In the data rows, the value 128 means zero.
A hidden rule labels the rows of this table. It goes by one to three of the table's principal directions, not those with the most spread.
[111 176 129 167 223  99 145 123 177 124 115 208  67 113 140  79 165  36 166 187 129 123  62 144  79  78 152 120 150 122 158 117  80 151 140 123 161 105 151 111 136 161] 1
[124  88 128  91  85 153 100 114 118 119 132 100 171 154 131 161  77 187 132 109  93  98 158 158  94 149  92 156 124 143  88 164 136 130 114 104 154 155 127 132 157 122] 4
[108 178  95 125 184  76 105  84 101 106 110 178  77  76  37 102 162 103 156 104 155 108  78 119 192  59 147  84 141 133 173  52 103 141 149 107  91 113 106 167 146 147] 4
[145  81 148 157 124 135 142  66 182 196  96 140 148 111  69 130  97 190  97  79 112 176 201 136 162 132 180 182 157  88 134 149 120 154 147  85 111 125 152 121 127 113] 6
[132 191 129  89 124 113 142 138 123  58 157 138 134  91 154 133 172 115 128 128  99 137 127 107 129  98 105 103  62 115 140 103 147 118 117 150 121 128 120 156 138 112] 1
[119 155 139 121 144 156 157  96 148 117 167 127 139 110 148 157 104 145  56 177  56 144 149 160 144 109 118 168 103 151 126 168 144 144 115  33  98 134 150 150 181  99] 3
[105 195 149 107 187  93 155  98 148  71 163 155 137  79 101 119 164  77 101 166  85 128 108 116 195  99 111 139  56 135 170 103 148 106 127  87  71 121 144 164 157  88] 1
[126 104 132 174 125 127 191 104 143 172  92 163 147 101 115 123 174 136  90 138 139 189 134 111 167 137 213 155 189 103 153 117 146 130 129 160  75 130 122 116  98 156] 3
[138 116  75 160  75 124 145 176  87 110 110 151  73 138 128 122 177 127 135 118 197 113  87 135  65  91 156  83 151  99 145  89  78 171 132 205 170 144  71  79  77 210] 3
[ 92 163 141 159  78 120 148 129 171  45 144 130 116  94 129 163 246 151  75 154  96 133 150 124  47 117  98 110  65  96 122 100 136  80  96 159 142 123 104 119 106 165] 4
[141 134 110  47  30 156  77 194  89  10 154  67 174 133 190 176 157 187 165  95 108  69 151 134  28 143  44  86  36 120  74 126 168 133 105 171 199 153  95 138 121 127] 2
[109 105 136 178 154 135 174 100 174 164 113 176 133 130 144 120 137 104 106 174  98 149 115 138 115 133 159 155 174 138 115 153 110 118 135 107 114 126 138 120 134 145] 3
[123  92 134 159 128 113 128 114 153 166 108 150  96 129 104 105 158 115 142  90 141 156 125 118 115 141 127 113 163 127 138 105 100  98 125 187 137 117 119  96  92 172] 6
[144  46 115 172  46 156 118 176 105 166 135  61 147 201 132 137 134 177  99  84 152 139 165 112 116 205 111 138 130 136  88 124 115  92 143 167 135 131 110 104  71 134] 3
[ 99 168 135 127 152  78 136  86 161  99 137 152 112  95  73 112 178  93 150 127 105 123 114 127 133  92 102 103  88 133 162  98 109  93 116 138 133 122 126 142 149 135] 2
[116 119 151 179 176 131 177  59 209 136 123 171 140 103  58 116 169 163  71 144  82 188 181 141 182 125 195 205 121  69 156 118 115 124 153  66  83 110 169 142 120 106] 1
[128 109 135 142 140 145 177 113 174 177 137 164 113 138 155 115  98  91 125 155  88 162 122 151  94 117 137 149 163 146 124 178 101 135 119 134 146 134 137 105 146 148] 4
[125 113 144 189  84 163 154 109 126 178 107 113 107 117 169 167 128 178  70 164 156 159 159 149 104 142 166 132 194 103 108 153 120 117  65 145 125 132 117  87 110 159] 6
[161 212 120 128 138 167 133 168 112  87 143 120 136  80 220 171  99 144  68 196 127 106 136 130 123  88 155 127  88 109  91 159 164 225 147   4 107 116 139 167 160  65] 3
[161 172 105   9  90 189  59 182  50  51 196  38 169 141 200 185  19 171 122 118  82  51 154 142 142 111  32 100  23 175  69 180 187 170 137   9 136 149 125 195 204  25] 5
[104 147 131 128 124  91 153  78 140  83 117 156 142  83 110 122 225 128 147 110 106 142 128 111 148 102 116  73  98 113 167  82 129  63 101 178 123 136 111 136 124 150] 1
[ 99 205 111 154 167 110 151 115 146  69 127 193  44  82 130 116 206  79 143 192 138 111  71 163  59  40 143  82 128  96 165  95  80 140  89 152 169 122 110 108 136 187] 2
[166 170 105  68 127 122  83 164  73 105 118 119 135  93 147 130  90 125 173  86 164  90 111 111 141  96 127  94 110 128 120 113 156 204 146 117 131 130 114 155 142  99] 2
[146 126 113 155 139 125 113 144 120 175 116 132  73 110  91 102 122 101 155 109 186 132 104 139 135 126 157 128 166 119 131  98  93 175 122 162 129 108 115 105  93 148] 2
[ 99 138 161 109 207  76 121  96 149 140 144 167 118 155 120  95  90  59 151 152 100 129  82 116 149 147  82 148 143 185 148 133 105  79 139 127 117 117 161 135 158 134] 3
[ 85 119 120  82 135  78  80  65 138  77 151 117 150 137  19 102 178 122 187  45  54  87 132 130 155 110  33  99  44 169 156  78 114  34 126 133 140 143 122 169 172 114] 5
[124 142 118  65 127  90  92 137 111  81 155 125 141 110  84 105 151  90 190  68 104 105  99 107 149 137  61 110  70 167 124  74 133 107 133 178 117 124 108 163 129 119] 6
[ 92  98 128 176 133  85 197  90 166 102  96 197 129 134  79  93 255 127 129 124 125 187 120 105 125 126 182 127 153  74 195  67 103  49 131 239 124 135 118  99  72 207] 5
[128  59  92 194  84 144 122 119 112 150  79 118 115 179  64 125 170 206 109  75 178 125 170 129 126 115 187 114 158  61 150 101  92 107 159 136 152 144 108  98  84 158] 5
[131 156 133  91 166 132 101 159 122 110 127 161 121 125 189 122  82  70 162 150 119  86  81 123  81 115 102 125 132 151  95 150 136 154 136 120 143 127 132 133 154 118] 4
[149 102  92 153 103 144 113 170  69 199 107  94  88 158 125 124  77 116 140 120 211 109 101 131 142 124 156  90 190 150 127 139 113 168 137 135 135 131 101 103 113 146] 1
[122 167 117 134 119 154 105 128 114  85 153 100  90 112 149 155 149 157 103 148 120 109 141 150 114 100  95  84  93 124 117 120 121 118 102  82 142 119 120 140 142 119] 2
[124 156 118 104  96 159  83 179 107  67 180  71 125 146 180 153 142 133 127 142  92  86 126 146  65 146  45 111  62 163  75 129 139 113 103 112 160 123 120 148 142 108] 6
[121  87 142 107 137  87  79 115 118 160 129 110 129 149  75  83 141  88 196  34 129 129 116  95 172 177  64 106 121 169 139  78 118  44 117 217 119 120 123 124 104 129] 2
[148 140 101 133  24 176 139 196  89  58 159  70 135 154 183 176 176 201  75 126 137 127 177 113  82 126 118  93  61  78  97 121 141 111 121 152 151 142  91 132  94 118] 5
[128 129 144  88 166  89 123 109 113 157 116 140 148 116 101 102  93  87 176 113 147 135  99 106 194 146 134 135 158 155 152 119 146 121 128 162  96 126 138 141 136 119] 1
[120 146 106  77 133  74  99 121  82  97 118 143 136 113  84 109 154 110 180  66 138 112  92  89 167 108 104  79 120 157 156  70 141 109 149 172 109 133 101 163 138 144] 4
[101 178 126 122 181 119 173 120 152  86 126 207 101 124 173 105 164  53 152 191  94 122  75 134  72  60 143 105 135 115 157 140 113 104 115 156 156 142 129 122 161 155] 5
[132 162 115  89 105 124  99 157 123  26 139 120 160  99 154 152 167 159 163 139 120  83 125 135  76 130  93 108  62 113  92 105 142 164 137 115 164 124 119 159 123 122] 1
[136 140 124  96 111  99  89 139  88  81 110 120 141 124  92 133 141 161 127  65 165 105 145  81 163 116 126 106  90  90 148  82 152 115 157 145 110 134 113 144 111 111] 4
[102 122 123  92 174  79 111  66 137 101 111 180 144 113  47 101 139 117 167  82  94 107 108 125 168  96 114 130 117 140 166  93 119 110 156 114 113 139 131 153 159 135] 3
[128 219 118 106 165 115 136 184 112  83 147 166  82 118 191 114 139  43 140 175 135 115  69  94  89  75 125  87 112 132 129 121 137 134 138 152 130 115 117 149 146 125] 3
[128  92 104 133  89 156  79 156  88 130 173  49 119 188 103 136 103 158 129 109 125  87 134 171 119 169  65 146  94 169  95 121  94 119 111 108 154 133 121 125 127 114] 1
[165  33  99 170  77 146 116 185  81 218  97  91 124 214 128 105  84 142 149  67 212 135 134  99 141 181 160 117 192 124 110 130  96 125 169 191 144 134 107  88  64 143] 5
[124 149 132 121 164 132  82 109 133 135 143 113 119 114 115 142  60 127 121 151 110  76 118 174 122 117  93 158 114 170 105 155 118 188 128  14 134 121 151 142 181  98] 6
[141 132 140 103  81 169 112 172 152  65 158 105 135 127 185 169 125 175 101 142 100 119 166 146  38 152  87 149  76 104  73 153 141 157 121 120 169 124 129 119 110 126] 6
[132 107 134 112  88 142 120 115 128  97 113 115 165 112 158 154 155 177 119  96 106 118 164 130 106 127 105 102  97 112 126 136 155 116 115 125 148 149 121 115 126 129] 6
[143  68 132 141  93 131  86 152 140 135 133  92 153 160 102 129 121 171 137  78 136 124 158 121 114 207  95 163 111 133  78 109 112 130 159 136 138 111 131 127  80 123] 6
[139 190 138 145 197 106 156 134 144 169 104 187  95  62 164  87 155  28 168 149 153 168  78  83 161 102 181  94 178 127 137 104 142 136 124 176  85  92 129 146 120 122] 6
[123 136 127 179 146 130 187  99 131 175 109 165 100 111 134 133 124 129  73 180 152 172 120 130 162 103 200 134 197 116 158 142 115 144 124 109  91 127 127 113 128 156] 3
[136 103 135 108 118 155 111  90 104 160 106  98 163 109 136 171  51 200 107 145 136 114 153 173 153 139 148 157 176 143 121 177 160 191 107  47 122 146 144 123 162 122] 2
[130 119 139 120 113 137 139  99 134 137 131  97 166 112 122 141 137 162 125 115 110 155 169 116 186 148 127 112 116 128 127 133 158  91 119 115 102 125 135 155 132  96] 1
[147 161 133 115 163 137 129 139 160 105 132 151 137  97 157 134  87 110 124 161 115 103 126 137 116 101 133 143  91 116 110 161 134 202 165  41 134 118 150 144 150  86] 1
[151 109 151 122 140 157 164 133 135 193 130 122 152 138 183 134  52 118 103 161 122 167 141 127 160 155 158 164 172 144 121 193 155 153 129 105 103 131 155 118 139 102] 1
[133  93 134 117 148 124 142 129 122 154 114 144 167 155 122 123  84 143 118 141 133 148 123 122 156 167 170 194 179 137 130 144 146 159 164 116  99 132 150 132 124 133] 3
[120 130 122  74 169 113  87 138  78 115 137 128 133 151 141 123  61 104 164 153 136  77  67 157 128 139  94 150 152 189 132 138 131 169 129 101 137 140 141 129 163 140] 5
[124  94 135 172 185 100  93  70  93 255  75 126  97 131  19  89  83 115 123  62 195 146 125 100 255 135 190 143 224 139 175  91 124  99 137 118  44 114 136 127 125 111] 6
[136 204 125 112  96 138 139 161 159  50 159 133 110  74 162 154 179 123 105 147  94 120 141 138  38  75 108 116  45  95 113 127 141 173 108 126 161 125 113 134 139 124] 6
[162  83 145 112  44 179  93 198  93 139 117  53 142 172 213 166  86 183 124 105 181 117 174 122  63 186 109 117 135  98  88 171 161 126  94 190 181 143 120  72  81 130] 2
[120 118 105 157 103 110 157 123 103 139  71 174  97 123 125 115 185 120 151 109 186 136 102 109  98  81 186  73 191  83 168  99 109 107 109 232 149 151  86  85  98 200] 4
[168 160  87  75  79 155  74 218  62  79 165  76 123 151 176 147  79 132 145  97 146  69 121 116  95 111  76  89  60 144  79 130 137 182 158 105 157 132 100 158 138  86] 3
[112  46 108 196 112 127 156 101 123 204  96 130 124 157  75 101 167 125 137 105 154 150 115 137 163 155 165 125 197 141 147 107  92  86 119 180 114 138 108  93  91 174] 5
[164  51 103 157  20 154 113 199  92 153 103  70 147 189 148 128 157 177 147  45 191 132 170  90  89 176 135  92 129  86  97 112 122  99 141 234 170 142  89  90  48 142] 1
Here are more rows. What is the label of each one?
[129 141 133 126  75 167 107 139 121  92 121  92 120  97 181 172 148 168 134 151 142  91 147 175  44 117 108 100 113  98 100 147 137 146  51 145 187 143 112  92 124 143] -> 2
[112 116 134  81 189 101 108  90 126 127 152 139 151 142  68 107  68 109 154 130  94 111 101 146 197 150  97 180 123 181 139 126 119 133 153  75  97 126 157 162 165 104] -> 5
[140 136 139 153  88 159 134 149 139 119 153  88 137 131 169 160 130 161  75 151 114 131 167 142  96 145 113 148  87 115  98 151 131 138 109  97 138 127 134 120 123 104] -> 2
[124 246 135  80 143 122 177 100 153  24 155 180 118  16 156 160 180 121  88 181  73 137 128 147 109  26 138 113  53  87 167 125 161 182  89  93 117 137 122 152 176 122] -> 2
[140  35 125  94  82 178  73 123  87 164 115  52 212 180 127 166  36 219 117  79 110  92 181 142 165 195 102 166 143 165  76 178 176 131 147  51 114 155 139 144 150  80] -> 3
[ 90 131 151 193 170 114 155 106 164 175 118 167  65 146 132 110 150  76 102 184 134 156  96 134  91 126 143 133 196 138 148 137  93  75  98 161 131 114 138  87 123 182] -> 4
[130  63 149 149  79 162 144 100 127 212 104  87 180 164 166 165  68 192  84 125 112 160 184 126 137 174 143 146 194 152  97 200 160  97 113 102 116 148 138 118 148 121] -> 4
[152  66 101 147  70 127 153 164  75 149  60 136 156 157 151 125 158 170 145  90 216 145 128  88 128 145 207  95 197  76 149 109 140 136 153 226 139 154  94  87  59 182] -> 5
[144 200 106 116 108 158 118 175 126  79 174 112  60 100 144 126 172 101 139 125 119 126 128 145  71  74 106  94  65  98 117 101 111 143  87 167 162 114 104 134 124 118] -> 2
[156 145 124 122  69 178  99 166  66 140 140  51 119 138 213 176  80 171  95 131 159 107 160 128 122 128 103  78 120 132  93 163 153 128  86 107 140 138 112 122 139  93] -> 2
[123 177 114  69 116  92 139 134 112  23 149 160 145 118 114 122 181 120 137  89  99 118 128  76 143  75 101  86  36  94 158  81 139  81 157 167 120 145 104 170 137 110] -> 3
[122 128 120 130 170 130 107 140  83 165 134 108 117 146 138 116  88  90 141 158 156 115  82 119 195 159 122 115 174 187 118 125 137 116 137  99  85 110 133 151 136 112] -> 5
[ 86 240 125  83 235  68 117 106 163  19 180 196  96  80  65  87 190  34 167 167  60 100  59 131 136  66  86 141  43 148 159  64 113 122 146  95 108 100 145 197 178 110] -> 5
[148 126 114 117 122 146 127 168 107 140 127 118 129 125 134 110 135 100 156 110 144 128 113 128 128 131 150 138 132 121 126 117 144 156 120 172 125 131 119 122 111 120] -> 1
[129 163 122   0  82 142  43 185  46   9 199  35 193 166 196 182  63 159 139 111  70  37 131 120 111 148   0  93   5 206  82 155 201 108 131  68 149 155 123 188 195  62] -> 3
[108 110 152 110 150 142 114 107 151 127 179 100 149 173 132 141  63 131  98 160  58 112 142 158 134 164  57 179  93 185 102 176 121  98 130  44 126 130 164 144 175  89] -> 3
[126 173 127 140 169 105 154 106 121 152 141 168  85  94 118 121 102  89 103 158 140 156  95 110 190 103 147 119 161 151 138 113 107 138 138 105  70 106 121 155 142 128] -> 4
[112 141 116 154 159 103 141 163 150 111 142 167  92 168 137  91 160  56 150 156 126 122  78 111  79 120 114 116 121 141 130 113  86 103 162 161 153 114 126 123 116 155] -> 3
[ 98 122 131 131 169 103 161  81 168 119 132 172 136 134  76  98 167 100 131 127  76 147 121 127 153 105 132 142 114 131 170 117 116  81 144 125 115 134 141 139 148 134] -> 5
[ 79 153 164 129 207 100 159  56 165 119 117 173 140 102 119 124 146 106 131 212  95 143 100 152 152 127 147 154 170 144 165 141 141  95  99 100 108 123 166 137 164 148] -> 1
[159 115 114 142  74 199 124 168  91 180 155  64 104 142 190 156  65 143 105 146 144 118 141 175 102 139 118 131 143 146  82 175 116 170  72 118 149 139 113  99 131 112] -> 2
[105   7 124 184 118 134 100  89 136 183  85  93 176 206  56 114 143 194 133  78 131 119 166 137 160 195 138 154 168 134 128 124 115  64 162 103 133 138 147 112 103 135] -> 5
[115 114 126 115 131  92 103 126 130 101 130 129 138 151  66  98 177 113 149  56 114 124 133  81 159 135  95 110  80 126 148  76 130  54 164 166 112 125 121 149 112 116] -> 3
[116 183 115 113 162  93 136 130  77  93 118 140 112  86 102 122 166 101 134 162 182 119  76 116 193 100 164 100 140 125 183  78 153 143 121 141  85 124 114 143 124 143] -> 1
[117 131 131 134 116 130 106 105 116 123 138  99 134 126 125 142 145 157 114 113 108 124 146 132 144 137  96 113 113 146 121 115 131  90 105 110 120 127 127 143 141 117] -> 6
[127 108 120 169 120 146 168 106 145 183 114 139 124 111  94 117 154 126 115 126 124 169 137 140 150 126 187 157 174 115 132 122 123 130 106 154  98 128 119 122 117 138] -> 2
[145  80 150 138 124 130 128 126 161 185 105 136 151 149 136 118  81 131 138  99 131 147 153 112 117 165 139 157 158 122 106 160 124 132 150 141 136 125 144 109 113 121] -> 6
[115 114 137 117 110 103 106  79 122 120 104 118 141 130  51 140 140 197 107  68 133 138 177 109 165 118 138 129 125  95 164 104 144  88 134 128 113 138 128 136 131 132] -> 4
[117 235 150 115 162 100 185 126 201  54 164 185 133  47 180 122 209  51 128 190  50 149 106 123  69  74 111 122  47 123 136 127 143 142 106 133 134 114 140 155 162 117] -> 2
[123 100 121 128 107  88 110 129 122 105 132 106 149 137  68 107 195 141 155  66 136 134 133 104 158 166  98 115  88 134 147  65 122  88 145 181 124 121 117 134  86 141] -> 1
[148 184 137  85 147 162 144 136 127 138 137 148 115  95 208 161  25 111 110 197 117 118 116 157  94  79 145 140 154 138 107 209 151 215 110  61 138 136 140 132 190 108] -> 6
